In the rows, zero is written as 128.
Named turns come first, each shown by rows before and after it. Which turns, in which order, take the first row of each pair that follows to the second? Write the first one first, as in the answered first pair.
turn J417:
[170 101 172 171 172 209  58 138 106 108  92 101 135 105 145 114] |-> [160 101 170 184 165 204  67 130 116  97  91  98 127  89 145 113]
[111 126 131 134 140 117 143 106 140 109 151 109 170 112 152 133] |-> [116 148 125 129 133 113 137  86 135 127 136 113 164 108 139 140]
[120 115  89  94 102 124 157 146 128 128 156 139 100 176 115 107] |-> [106 120  86 108  82 119 175 153 129 110 154 125 105 152 111 117]
turn J679:
[ 97 156 145 121 115  93 153 100 128 117 125 124 159 105 167 160] |-> [104 149 158 125 124 100 151 109 131 116 134 123 153 109 169 154]
[140 163 149 169 112 130 144  86  82 155  69 174 112 111 179 156] |-> [139 144 173 163 115 119 132 119 102 130  88 166  91 117 196 143]
[129 155 106 104 110 157 118 103  93 156  93 125 138 103  97 145] |-> [158 116 178 105 164 142  85 122 100 133 121 140 141 123 154 131]
[110 186 147 108 133  75 150  82 156 125 166 136 131 131 151 143] |-> [106 161 165 113 139  68 154 118 158  97 170 133 109 130 167 142]
turn J813:
[165 101 127 127 166 130  92 133 157 151 146 135 113 158 130 119] |-> [159 120 139 162 160 156  98 111 165 131 125  93 127 103 134 130]
[105 123 146 134 153 109 130 136 136 117 127 157 148 136 129 128] |-> [106 123 140 143 155 107 132 139 140 109 124 146 146 125 141 132]
[136 132 148 131 141 138 130 120 139  92 121 118 139 103 150 122] |-> [125 137 135 144 118 127 142 134 116 102 113 138 109 126 157 135]
[ 98 119 117 162  95 145 141 144 119 103 109  99 116  97 116 133] |-> [116 100  98 124 103 121 146 169 117 124 131 145  79 156 125 121]
turn J777:
[184 106 154 118 177 176  82 138 157 122 151 120 151 125 135  90] |-> [180 132 129 125 147 163  90 111  99 187 115 175 125 149 122 108]
[155 177 108 132 109 112 143  81 132 194 101 155 137 120  86 137] |-> [131 156  86 127  81  98 194 149 144 148 130 138  95 137  93 142]
[106 138 107 134  97 131 164 159  92 160 119 182 102 113 133 124] |-> [ 92 114 128 126 112 133 164 194 130 105 157 139 115  93 145 117]
[109 137  73 122 131  79 143 109 165  66 166 109 116  86 101 151] |-> [130 147  96 127 166 106 108  72 165  89 148 102 155  75 100 147]
Now pairs of rows:
Between the rows of a pair lie 2 to 3 turns.
[113 136 146 180  89 125 143 105  91 116  93 133 127  85 170 153] |-> [113 126 154 175 111 137 140 120 118  85 110 110 137  71 174 153]	J777 then J777
[145  97 128 100 157 143 118 159 106 166 131 168  87 175 140 117] |-> [146  98 142 100 184 151 100 144 125 163 134 167 110 171 144 107]	J777 then J777 then J777
[186  97 165 130 184 169  57 134 120 138 107 132 139 135 142  99] |-> [165  66 147 128 156 142 114 206 143  77 155 111 103 152 158 108]	J777 then J777 then J777
[125 107 164 170 172 160  91 135 158 140 115 109 129 112 146 131] |-> [131 118 146 147 166 156  80 116 149 186 115 148 127 134 130 126]	J777 then J813 then J813
[111 165 111 132 116 138 154  77 167 103 115  97 137  52 111 147] |-> [106 168  95 139  89 118 180  87 144 112 110 115 113  71 101 156]	J777 then J777
[121  97 143 107 127 124 159 150 174  71 152  80 123 102 121 132] |-> [139 117 172 137 146 153 116 108 169  91 112  84 158  72 138 131]	J813 then J777
[151 130 133  93 177 132  94  95 160 128 142 122 169 122 137 103] |-> [119 158 112 173  99 129 141  91 103 127  82 115 124  85 142 143]	J813 then J777
[122 117 188 146 158  93 121 175 146  69 144 150 130 145 170 122] |-> [135 130 175  81 163  83 128 155 177 104 174 174 149 165 141 115]	J417 then J813 then J813
[150 126 160 132 155 120  98 120 142 127 133 130 143 133 142 121] |-> [139 102 143 129 136 104 125 148 146 101 147 125 113 142 148 120]	J777 then J777 then J777
[132 159 136 126 110 171 126  95 111 176 114 108 165 115  71 141] |-> [123 138 110  82 103 141 143 138 124 167 159 131 133 163  70 129]	J777 then J813
[108 163  89 114  94 120 155 134 125 116 128 122 104 115 101 145] |-> [125 166 125 110 137 149 121 110 153 112 129 105 150  85 106 125]	J777 then J777
[144 135 108  97 134 114 116 113 131 177 118 174 132 166 119 111] |-> [116 167 112 158 116 138 129  85 125 136  71 126 144  86 113 133]	J813 then J813
[159 138 120 108 149  78 150 116 103 178 132 157 149 167 125 153] |-> [137 167 138 149 139 106 152  91 112 137 106 112 176  80 121 169]	J813 then J813
[125 161 159 146 175 153  96  89 151 135 143 105 190  81 122 113] |-> [108 142  97  79 137 102 154 152 148 156 209 145 138 171 101 103]	J777 then J777 then J813
[114 168  97 113 111  89 148  85 127 149 126 135 120 149 122 125] |-> [121 163 120 114 143 107 105  73 146 145 128 119 149 121 122 118]	J777 then J777 then J777
[105 165 138 144  98 101 159  85 118 135  91 131 132 100 123 137] |-> [117 128 161 104 166 106 126 114 186  97 150 112 143 120 144 111]	J813 then J777 then J777
